In the data rows, zero lies at 4.5, halfway between 4 and 5.
Each row in the table below has a label, given by one hidden rule.
5 7 4 6 4 3 5 5 6 6 5 2 4 4 5 5 2 5 5 5 2 6 2 5 5 6 7 6 4 2 6 4 GK
4 2 6 4 5 5 5 3 3 4 3 7 6 5 4 5 7 4 5 4 7 5 5 3 5 4 3 4 4 6 4 5 Hn
3 3 4 4 4 5 4 5 2 4 3 6 6 6 5 6 7 3 4 6 6 4 6 4 3 3 2 3 3 6 4 3 GK
2 4 2 2 5 6 2 4 2 2 4 4 3 2 5 4 6 3 3 5 4 2 7 7 3 6 2 2 6 6 3 5 GK
6 2 2 7 2 7 7 6 3 5 4 4 6 2 7 7 5 3 7 5 4 5 6 7 5 3 3 6 2 5 7 3 Yd
4 5 6 3 6 3 3 3 5 3 5 5 3 6 1 2 4 6 3 3 5 3 5 2 3 5 7 3 7 4 2 5 KV
5 7 4 6 4 3 5 6 6 6 6 2 4 4 5 5 2 5 5 5 2 5 3 6 5 5 6 6 5 3 6 4 Yd
6 4 3 6 3 7 5 7 3 6 2 4 6 4 7 7 5 2 5 6 6 5 3 5 6 4 2 6 2 5 6 6 GK
6 4 6 7 5 7 6 7 2 5 6 6 4 5 5 5 3 2 5 3 5 5 5 3 5 3 4 5 4 7 7 5 Yd
3 3 5 3 5 5 3 5 2 4 3 7 6 7 4 5 7 4 2 7 6 3 5 2 3 3 3 2 4 5 3 4 GK
6 2 3 6 2 7 7 5 3 7 2 6 7 5 7 6 5 2 6 4 7 6 3 4 6 4 2 6 2 7 6 5 Yd
4 5 3 6 2 4 5 7 6 6 7 2 4 5 8 6 3 4 5 6 2 5 3 6 4 4 5 6 3 2 6 3 Wk
4 4 7 4 5 3 4 5 4 4 3 7 5 7 2 4 5 4 3 6 7 4 4 2 3 4 5 4 4 5 4 7 GK
7 5 5 7 4 6 7 7 6 7 7 3 5 4 7 6 3 4 6 3 2 6 2 6 6 4 4 7 3 4 7 4 Wk
7 2 4 7 4 7 6 7 2 6 3 6 7 4 6 7 5 2 5 5 6 5 4 5 6 2 2 6 3 6 7 4 Yd
7 7 2 7 4 5 6 7 6 8 6 2 5 5 8 7 3 4 5 5 2 5 1 7 5 4 4 7 3 3 7 3 Yd
4 4 2 2 3 7 4 3 3 3 4 3 3 2 7 3 7 3 5 3 5 4 7 7 4 7 2 3 5 7 3 5 GK
5 2 7 7 4 6 6 8 2 6 2 7 8 6 6 7 5 1 4 5 6 5 2 3 6 2 2 7 3 6 7 6 Yd
6 4 4 7 4 5 6 7 5 7 4 5 7 4 6 7 4 4 5 5 4 5 2 5 6 2 4 7 2 4 6 5 Yd
5 6 4 4 6 3 3 3 6 4 5 3 4 4 3 3 5 7 3 5 2 3 4 5 4 4 6 4 7 2 3 3 KV
2 4 6 2 4 5 4 3 3 2 3 6 3 6 3 2 5 3 3 4 7 4 7 2 2 7 4 2 4 7 2 7 KV
5 2 5 5 4 6 6 5 3 5 4 7 6 4 5 7 5 3 6 4 6 5 6 4 5 2 2 5 2 7 6 4 Yd
7 6 2 7 3 7 6 6 6 7 6 2 5 2 7 7 2 4 7 3 2 7 1 7 7 4 5 7 3 4 7 5 Yd
5 4 3 2 5 6 3 2 3 3 2 6 4 4 4 3 7 4 3 3 7 4 6 4 5 5 3 3 6 6 2 6 Hn
5 2 5 5 4 6 6 5 3 5 3 7 6 6 5 6 6 3 5 4 7 5 4 4 6 3 2 5 2 7 5 5 Yd
2 7 7 3 7 2 2 5 6 3 5 3 2 5 2 3 3 6 2 6 2 3 3 4 3 6 7 4 7 2 3 5 GK
7 5 3 7 4 5 7 5 7 7 4 4 6 3 6 6 3 5 7 3 4 6 3 7 7 4 4 7 2 4 6 4 Yd
5 2 5 6 4 7 6 7 3 6 3 7 7 6 6 7 6 2 5 4 6 5 3 3 5 2 2 6 2 6 6 5 Yd
4 5 5 4 4 3 5 2 7 5 7 4 4 6 3 3 4 7 5 4 3 4 5 3 3 4 7 3 5 2 3 2 Wk
5 6 5 4 4 2 4 2 7 5 5 4 5 7 3 3 3 8 5 5 4 5 3 3 4 6 7 4 5 3 2 5 KV
3 3 4 3 6 6 3 5 2 2 4 4 3 3 5 4 7 3 2 5 4 2 6 6 4 5 2 3 6 6 4 5 GK
5 4 3 3 6 7 3 5 2 4 2 4 5 3 5 5 7 2 2 4 6 3 5 6 6 4 2 5 7 6 4 6 GK
4 5 4 3 6 7 4 5 3 2 4 4 3 3 5 3 6 2 2 3 5 3 5 5 4 5 3 3 7 6 3 7 GK
3 3 5 2 6 5 3 1 3 2 3 7 4 6 1 2 7 5 3 4 7 3 7 2 3 4 4 2 6 6 2 5 KV
6 6 5 5 6 7 6 5 3 4 5 4 3 2 4 3 2 3 5 1 4 5 5 6 6 6 4 5 6 7 6 7 Yd
6 5 6 7 5 7 6 8 2 5 4 5 4 3 4 5 2 2 5 2 5 6 4 4 6 4 5 7 5 7 7 6 Yd
4 3 7 5 4 3 5 5 4 5 3 7 6 7 4 6 5 4 5 7 7 5 5 2 4 3 5 5 2 5 5 5 GK
4 3 6 4 5 2 4 3 6 4 4 7 6 6 2 4 6 7 4 6 6 4 5 2 3 2 6 4 4 2 3 4 KV
3 4 7 3 6 4 2 5 3 3 2 7 4 7 2 3 6 4 2 6 6 3 5 2 3 5 5 3 5 5 3 7 GK
6 3 5 6 3 3 7 3 6 6 5 6 6 5 3 5 3 6 8 3 5 7 4 2 5 3 7 6 2 4 6 3 Yd
4 7 4 3 5 2 3 3 6 4 6 2 3 5 4 3 4 7 3 6 2 3 5 5 3 6 7 3 7 2 3 3 Yd
1 5 7 3 6 2 1 5 3 3 2 6 4 7 2 4 6 4 1 8 6 3 5 2 2 5 5 2 6 4 3 5 GK
5 7 3 4 4 3 4 2 7 5 6 2 3 4 4 3 3 7 5 4 3 5 5 6 4 7 7 4 6 2 3 3 Yd
7 4 2 7 3 6 7 5 6 6 7 2 5 2 7 6 3 5 8 2 3 6 4 7 7 4 4 7 4 4 6 3 Wk
3 7 4 3 5 2 2 3 6 4 6 2 3 7 5 3 6 6 2 6 2 3 3 5 3 5 5 2 6 2 3 4 Yd
4 2 5 6 3 6 5 7 2 6 2 6 7 6 7 7 5 2 4 6 6 5 3 4 5 3 2 6 2 6 6 6 GK
2 5 6 3 5 2 2 3 4 3 6 4 3 6 3 3 5 7 3 6 3 3 6 4 2 6 6 2 7 3 3 3 Yd
4 5 4 3 4 2 2 2 6 5 5 3 5 5 4 4 6 7 4 7 3 3 4 5 3 5 5 3 6 2 3 3 Hn
6 7 5 7 5 3 5 6 6 6 5 2 4 3 6 6 2 5 6 5 2 5 2 7 5 5 6 7 4 3 7 5 GK
6 6 1 4 4 6 4 3 5 3 3 2 3 1 6 4 4 4 5 3 4 5 6 7 6 8 3 5 6 6 4 7 GK
3 2 2 2 4 7 3 5 2 2 5 4 2 2 7 4 6 2 4 6 5 2 7 7 3 5 2 2 4 5 4 4 GK
7 6 4 6 6 4 6 6 7 5 6 2 4 2 5 4 2 5 6 2 2 5 3 7 6 4 5 7 5 4 6 7 Yd
7 3 4 7 3 4 7 5 7 6 7 4 5 3 5 5 2 6 8 4 3 6 4 6 6 4 5 6 2 3 6 3 Wk
4 6 7 4 8 4 3 5 3 4 3 6 4 6 2 3 5 4 1 4 5 3 4 2 4 5 5 3 7 5 4 6 GK
2 6 2 2 7 4 2 4 4 2 5 2 3 3 5 3 7 5 1 7 2 1 5 7 3 4 4 3 7 3 3 4 GK
4 7 3 3 3 2 3 1 7 4 6 2 2 4 3 1 4 8 5 5 3 4 7 5 3 8 7 3 7 2 2 4 Yd
5 2 5 5 3 5 5 3 3 5 2 7 7 5 5 6 6 4 6 6 7 6 6 4 5 4 4 5 2 6 5 4 GK
6 3 4 6 3 6 7 4 4 6 6 6 5 4 6 5 4 3 7 2 6 6 5 5 6 4 3 5 2 7 6 4 Yd
2 6 6 2 7 4 2 3 3 2 3 6 3 5 2 2 5 4 2 4 6 4 6 2 4 6 5 2 7 7 3 6 KV
4 6 3 2 7 6 2 3 3 2 3 3 2 2 4 2 6 3 2 3 5 2 6 7 4 7 3 3 7 6 3 7 Hn
2 7 2 2 4 2 2 1 7 2 7 3 1 3 3 1 5 8 5 5 3 3 8 6 2 7 7 2 7 3 2 4 Wk
5 2 6 6 3 6 6 6 3 6 2 7 7 6 6 7 4 2 5 4 6 6 3 3 6 3 3 6 2 6 6 6 Yd
7 7 5 7 5 4 5 7 6 7 5 3 6 4 6 7 2 4 6 5 2 6 1 6 7 4 6 7 3 3 7 4 GK
2 3 7 3 6 5 4 5 3 2 4 6 2 4 3 3 4 3 3 3 6 3 7 3 3 5 4 2 5 7 4 7 GK
5 6 6 3 6 3 3 2 6 3 4 5 4 5 1 2 4 7 3 4 5 4 4 2 4 5 7 4 7 4 2 7 KV
6 3 3 5 3 5 5 3 5 6 3 5 7 5 5 6 7 6 6 6 6 5 4 5 5 4 4 5 3 4 4 3 GK
3 6 2 2 6 6 3 2 3 1 3 4 2 2 4 1 6 3 3 2 6 3 7 6 5 7 3 3 7 6 2 7 Hn
3 5 7 3 7 5 3 5 2 2 4 6 3 5 2 3 5 3 1 4 6 3 6 2 3 4 4 3 7 7 4 7 GK
4 6 6 4 6 3 3 5 5 4 5 4 3 6 2 2 3 5 2 4 4 3 3 2 3 5 7 4 6 4 3 7 GK
6 2 4 6 3 7 7 5 3 5 5 6 6 4 6 6 5 3 7 3 6 6 6 5 6 3 2 6 2 7 7 3 Yd
3 5 6 4 4 6 5 6 2 4 5 6 3 6 5 4 4 2 3 3 6 5 5 3 3 5 4 3 4 7 5 5 GK
3 5 2 4 3 5 4 5 5 4 7 2 2 4 6 4 4 5 4 6 2 4 6 6 3 6 5 2 5 3 3 2 Wk
6 6 5 6 4 3 7 4 7 6 7 3 4 2 4 4 1 6 7 3 2 6 4 6 6 5 6 7 4 4 6 5 Wk
6 4 5 7 3 4 7 5 6 7 6 4 6 5 5 6 3 6 7 5 3 6 3 5 5 3 6 7 2 3 6 3 Yd
3 7 4 4 4 2 3 4 6 4 6 2 2 4 5 3 3 6 4 7 2 4 6 6 2 7 7 3 6 2 3 3 Yd
3 7 7 3 8 2 2 4 6 4 5 4 3 5 2 3 4 6 1 6 3 3 3 3 3 5 7 4 7 2 3 5 KV
3 3 2 2 2 5 3 2 3 2 3 4 3 3 6 4 7 4 5 6 6 4 8 7 4 8 2 2 4 6 2 5 GK
5 6 6 5 6 2 3 4 6 5 4 4 5 6 3 4 5 6 3 6 4 4 2 3 4 3 6 5 6 2 3 5 KV
3 2 5 3 5 5 3 4 2 4 3 7 6 6 4 5 7 4 3 6 6 4 6 2 3 3 4 3 5 5 3 3 Hn
4 2 4 6 2 6 7 5 3 5 7 5 4 4 6 4 4 4 6 4 4 5 7 6 4 4 4 4 3 5 5 3 Wk
6 4 6 7 3 3 6 6 6 8 5 4 6 6 6 7 2 5 6 7 3 7 2 4 5 4 7 7 2 2 7 2 Yd
5 7 4 5 4 2 4 4 6 5 6 2 3 3 4 4 2 6 6 4 2 5 5 6 5 6 7 5 6 3 5 4 Yd
6 7 6 7 6 3 6 7 6 6 6 3 4 3 5 6 2 5 5 4 2 5 3 6 6 3 6 7 5 3 7 5 Yd
4 6 3 4 5 5 4 6 5 5 7 2 2 4 6 3 4 4 3 4 2 3 4 6 4 5 3 3 6 4 5 4 Wk
3 5 5 3 6 2 3 3 6 4 6 5 4 6 2 2 5 7 3 4 3 3 5 3 3 4 7 2 7 3 2 3 Yd
4 7 5 2 7 3 3 2 6 2 6 4 2 3 1 1 4 7 5 2 4 4 6 5 5 7 6 3 7 4 3 4 Yd
7 5 5 7 4 5 7 5 6 7 6 4 5 4 5 5 2 5 7 2 3 7 3 6 7 5 5 7 3 4 6 4 Yd
4 2 4 4 4 6 3 5 2 5 2 6 7 6 5 7 7 3 4 7 6 4 4 3 4 4 3 4 3 5 4 3 GK
5 2 6 6 5 7 6 7 2 6 3 7 7 6 5 7 6 2 4 4 6 5 2 3 6 1 2 6 3 7 7 6 Yd
3 3 6 3 4 3 4 3 4 2 4 7 3 5 2 2 4 5 4 5 7 4 8 2 2 5 6 2 5 6 3 6 KV
5 7 4 3 5 2 3 2 7 4 5 3 3 5 3 2 3 8 4 4 3 4 4 5 4 7 7 4 7 2 2 5 KV
3 2 7 3 6 5 4 4 3 3 3 7 6 5 2 4 7 4 3 5 6 3 6 3 4 3 4 4 6 6 4 5 KV
5 3 6 6 4 4 6 6 5 6 3 7 7 7 4 7 3 4 5 6 7 6 3 2 5 3 5 6 2 5 6 5 Yd
5 3 6 5 5 6 7 5 3 4 4 6 5 3 4 5 3 3 6 1 6 6 6 4 6 4 4 6 4 7 6 5 Yd
1 6 7 2 7 3 2 4 3 2 4 5 2 6 2 3 4 4 2 4 6 4 6 2 3 6 6 2 7 6 3 6 KV
5 5 1 4 3 5 5 2 6 3 5 2 3 1 6 4 5 5 7 4 4 4 6 7 5 6 3 4 5 4 4 4 GK
5 5 5 6 4 5 5 7 4 6 4 5 4 5 6 6 3 2 4 4 5 5 3 4 5 5 4 5 2 6 6 6 GK
4 7 2 2 6 3 3 1 7 2 7 2 1 3 2 1 5 8 5 3 3 3 7 6 3 6 7 2 7 3 2 4 Wk
5 4 5 6 4 4 6 5 6 6 5 4 5 4 4 6 2 6 7 5 3 6 3 5 5 3 6 7 3 3 7 4 Yd
2 7 2 2 4 2 2 3 6 3 7 2 2 4 4 3 5 7 3 7 2 2 7 6 1 7 6 2 7 2 3 3 Wk
5 3 6 4 7 6 5 3 3 2 5 7 4 3 2 3 5 3 4 1 7 4 7 3 5 3 4 4 6 7 5 6 KV
4 2 5 4 3 5 4 4 2 4 2 7 6 6 5 6 7 4 4 7 6 5 5 3 4 4 4 4 3 5 4 3 GK
4 2 5 3 4 5 5 3 3 3 2 7 6 6 4 4 6 5 5 5 7 5 6 3 5 5 4 3 3 6 3 5 Hn
2 7 4 2 4 2 2 2 7 4 6 2 2 6 4 2 5 7 3 6 3 3 5 5 2 7 6 2 6 2 2 4 Yd
5 7 6 5 5 2 4 4 6 6 4 4 5 6 3 4 3 7 3 5 4 5 2 3 5 5 7 6 6 3 4 6 KV
3 3 7 4 6 5 3 6 2 3 3 7 5 7 4 4 6 2 1 6 6 3 3 2 3 3 2 4 4 6 4 6 GK
4 5 3 2 6 4 3 2 5 1 5 4 2 3 2 1 7 6 3 3 4 2 6 5 4 5 4 2 7 5 2 6 KV
5 2 3 4 3 6 6 3 4 5 2 7 6 6 5 6 6 4 6 4 7 6 4 4 6 4 2 5 2 6 4 5 Yd
4 3 3 4 2 6 5 4 3 6 3 5 6 5 7 7 7 3 5 6 6 6 6 6 5 5 2 4 2 6 4 3 GK
6 2 4 6 3 4 7 4 6 5 7 6 5 3 5 5 4 5 8 3 4 5 6 6 5 3 4 6 2 4 6 3 Wk
2 2 7 3 5 4 2 4 2 3 2 7 6 7 3 5 7 5 2 8 6 3 6 2 2 4 5 2 5 4 3 4 KV
6 2 6 7 4 6 6 7 2 7 2 7 7 6 6 7 4 2 4 4 6 6 1 3 6 2 3 7 3 6 7 5 Yd
6 4 6 7 4 4 7 5 6 7 6 6 6 7 4 6 3 6 6 5 4 6 3 2 4 2 6 6 2 3 6 2 Yd
4 7 6 3 6 3 2 5 6 4 5 4 3 6 3 3 4 6 2 5 3 3 2 2 3 5 7 4 7 2 3 6 GK
7 4 2 7 3 7 7 5 5 6 5 3 5 2 7 6 3 4 7 2 3 6 3 7 7 4 4 7 3 5 6 5 Yd
3 2 4 2 4 5 3 4 3 3 3 6 5 7 4 4 7 4 3 7 7 3 6 2 2 5 4 2 4 5 2 4 Hn
3 3 5 4 4 5 4 6 2 4 4 6 5 5 6 6 5 2 4 5 6 5 6 4 4 4 3 4 4 6 5 5 GK
1 7 2 2 7 4 2 5 5 2 7 2 2 4 4 3 6 6 2 6 2 1 5 6 2 5 5 2 7 2 3 3 Wk
4 6 4 3 3 2 3 1 7 4 5 2 3 4 3 2 3 8 5 5 3 5 6 6 4 8 7 3 7 2 2 4 KV
2 6 6 2 6 2 2 4 5 3 4 6 4 7 2 2 5 5 2 6 5 3 4 2 3 5 6 3 6 3 2 6 KV
5 4 6 6 4 2 5 5 6 7 5 5 6 7 4 6 3 7 5 7 4 6 2 2 4 2 7 6 3 2 6 3 GK
4 3 5 4 4 6 5 5 3 4 3 6 5 5 5 6 5 3 5 5 6 5 5 4 5 4 3 4 2 7 5 5 GK
4 5 4 3 5 2 2 2 6 4 4 3 4 5 4 4 6 7 3 7 3 3 4 5 3 5 6 4 6 2 3 4 Hn
4 3 3 3 4 6 4 4 3 3 5 5 4 3 6 5 7 3 4 4 5 3 7 6 4 4 2 3 4 6 5 3 GK
Here are more rows. What is the label of each one?
4 7 3 3 5 3 4 3 7 3 7 2 2 3 4 2 3 7 4 4 3 3 6 6 3 7 6 3 7 3 3 4 -> Wk
4 5 6 5 6 2 3 4 6 5 4 4 5 5 2 4 4 7 4 6 3 4 3 3 4 4 7 5 6 2 4 5 -> KV
7 7 3 7 5 5 6 7 6 7 7 2 4 3 7 6 2 3 6 3 2 6 1 7 6 4 4 7 4 4 7 5 -> Wk
2 6 6 2 7 4 2 4 2 2 5 6 2 5 2 3 5 4 2 3 6 4 7 2 3 5 5 2 7 7 3 5 -> KV
5 3 6 6 4 7 7 6 3 6 4 7 6 5 5 6 4 2 5 3 7 6 4 3 6 2 3 7 2 7 7 5 -> Yd
3 2 5 3 4 5 3 4 3 3 3 7 6 6 4 4 7 5 3 6 7 4 6 2 3 4 4 3 4 5 3 4 -> Hn
7 5 2 6 5 5 5 5 6 6 5 2 6 2 6 7 4 5 6 5 2 5 2 7 7 2 4 7 4 3 7 3 -> GK
2 4 4 2 6 6 3 3 3 2 5 5 3 3 3 2 6 4 2 3 6 2 7 4 3 5 4 2 7 7 3 6 -> KV
3 7 3 2 5 2 2 2 7 2 7 2 1 4 3 2 5 7 4 5 2 3 7 6 2 7 7 2 7 2 2 3 -> Wk
5 7 4 4 4 2 4 3 6 5 5 2 4 5 4 3 3 7 4 6 3 5 4 5 4 7 7 4 6 2 3 4 -> Hn
7 7 4 7 6 6 6 8 6 7 7 2 4 3 6 5 2 3 5 3 2 5 1 7 6 4 4 7 5 5 7 6 -> Wk
6 6 2 5 5 6 5 6 6 6 6 2 4 2 7 5 4 4 5 3 2 5 2 7 6 4 4 6 5 4 6 4 -> Yd
3 4 2 2 4 6 2 4 3 2 3 4 3 3 6 4 7 3 3 6 5 2 7 6 3 6 2 2 6 6 2 5 -> GK
5 5 4 5 4 7 6 6 3 4 5 4 3 3 5 4 2 3 5 2 4 5 5 6 5 6 4 5 5 7 6 6 -> Yd
2 4 5 2 6 5 2 4 3 2 3 6 4 6 2 3 7 4 2 5 6 3 6 2 3 4 4 2 7 6 2 5 -> KV
5 3 7 6 6 7 6 6 3 5 4 7 5 4 4 5 3 3 5 1 7 6 4 3 6 2 4 6 4 7 6 6 -> Yd
3 3 7 4 4 2 3 4 5 5 4 6 6 7 3 5 6 6 3 8 6 4 5 2 3 3 7 4 4 2 3 3 -> KV
4 2 1 3 2 4 5 1 5 4 5 4 5 3 6 5 6 7 8 6 4 5 8 7 5 6 4 3 4 3 3 2 -> GK
5 2 2 5 1 7 7 5 3 5 2 6 6 5 7 5 5 3 6 5 7 6 5 5 6 5 2 5 2 7 5 6 -> Yd
4 4 3 4 2 6 6 4 4 5 5 5 4 6 7 4 5 4 6 3 6 5 6 5 4 6 3 3 2 6 3 3 -> Yd
5 3 5 5 4 6 6 5 3 5 3 7 6 5 5 6 5 3 6 4 7 6 6 4 6 3 2 6 2 7 7 4 -> Yd
5 4 4 6 5 6 6 6 4 5 5 5 5 3 6 6 5 3 6 3 4 5 5 6 6 3 2 6 3 6 7 4 -> Yd
6 4 3 5 3 7 5 6 3 4 2 5 6 3 6 6 5 2 6 4 6 6 5 6 6 5 2 6 3 6 6 6 -> GK
4 2 5 4 4 6 4 6 2 5 3 7 7 7 6 6 7 3 4 6 6 4 3 3 4 3 2 4 2 6 5 4 -> GK
5 5 4 4 5 6 5 6 4 4 4 4 4 4 5 4 4 3 4 3 5 4 3 5 5 5 3 5 5 6 5 7 -> GK
4 3 4 4 5 7 4 6 2 3 4 5 4 3 5 5 7 2 3 5 5 3 6 6 5 3 2 4 5 6 5 5 -> GK
2 7 6 2 7 2 2 4 5 2 5 4 2 3 2 2 3 6 3 4 3 3 6 4 3 6 7 3 7 4 3 5 -> KV
4 2 7 6 4 5 5 6 2 5 2 7 7 6 5 7 6 3 4 6 6 5 3 3 5 2 3 6 3 5 6 5 -> GK
4 2 7 6 4 3 5 6 4 6 3 7 7 7 4 7 5 4 5 7 6 5 3 2 4 1 6 6 3 4 6 4 -> GK
7 6 3 7 4 5 6 7 6 7 6 2 5 3 7 7 2 4 6 4 2 6 1 7 7 4 4 7 3 4 7 4 -> Yd
4 6 6 4 6 2 3 3 6 5 5 4 5 6 3 3 5 7 3 4 3 4 2 3 4 4 6 4 7 2 3 4 -> KV
7 6 5 7 4 4 6 6 6 7 4 4 7 6 5 6 3 5 5 5 4 6 2 4 6 3 6 7 3 3 7 4 -> Yd
6 3 5 6 5 5 7 4 5 6 5 6 7 5 4 6 6 5 5 2 5 5 4 3 6 2 4 5 4 6 6 4 -> Yd
4 5 4 3 5 2 3 1 7 3 5 3 3 3 2 2 4 8 5 4 4 3 7 5 3 7 7 3 7 3 2 4 -> KV
4 5 3 4 3 5 4 4 4 3 5 3 3 3 6 4 5 4 5 5 4 4 6 7 3 7 3 2 4 4 3 4 -> GK
4 5 6 3 5 2 3 3 6 4 4 5 5 6 2 3 5 7 3 5 5 3 4 2 3 4 6 3 5 3 2 4 -> KV
7 5 5 7 4 6 7 6 4 6 6 3 4 4 7 6 2 3 6 3 3 6 3 7 7 5 4 7 4 5 7 4 -> Yd
3 4 3 3 2 4 4 4 5 4 4 3 4 4 7 5 5 5 5 7 4 4 6 7 3 7 4 2 3 3 2 2 -> GK
4 7 5 3 5 2 2 3 7 4 4 2 2 5 3 2 3 7 3 6 3 4 4 4 4 7 7 4 7 2 2 6 -> KV
4 2 3 4 3 7 5 5 3 4 3 6 6 5 6 7 6 2 5 6 7 5 6 5 5 4 2 4 2 6 5 4 -> GK
2 7 7 2 7 4 2 5 2 2 2 6 3 6 2 3 5 3 2 5 6 4 6 2 3 7 5 2 7 6 3 7 -> GK
7 5 5 7 4 5 7 5 7 7 5 4 5 5 5 5 2 5 7 2 4 6 3 5 7 4 5 7 3 4 6 4 -> Yd
7 4 4 6 4 5 7 4 6 6 5 5 6 4 4 5 2 5 8 2 5 7 3 4 7 3 5 7 2 5 6 4 -> Yd
4 7 5 3 7 2 2 3 7 3 5 3 3 4 2 2 4 7 2 5 3 2 3 4 3 5 7 4 7 2 2 5 -> KV
7 4 3 7 3 5 6 5 7 7 4 3 6 5 7 6 4 5 7 6 3 6 2 6 6 4 4 7 2 3 6 3 -> Yd
2 4 8 4 4 3 4 4 2 4 3 7 5 7 3 5 5 4 3 6 6 5 6 2 3 6 6 3 6 5 3 4 -> KV
4 2 7 4 6 5 5 4 3 3 3 7 4 2 2 4 3 3 5 3 7 5 7 3 6 3 5 5 5 7 6 6 -> KV
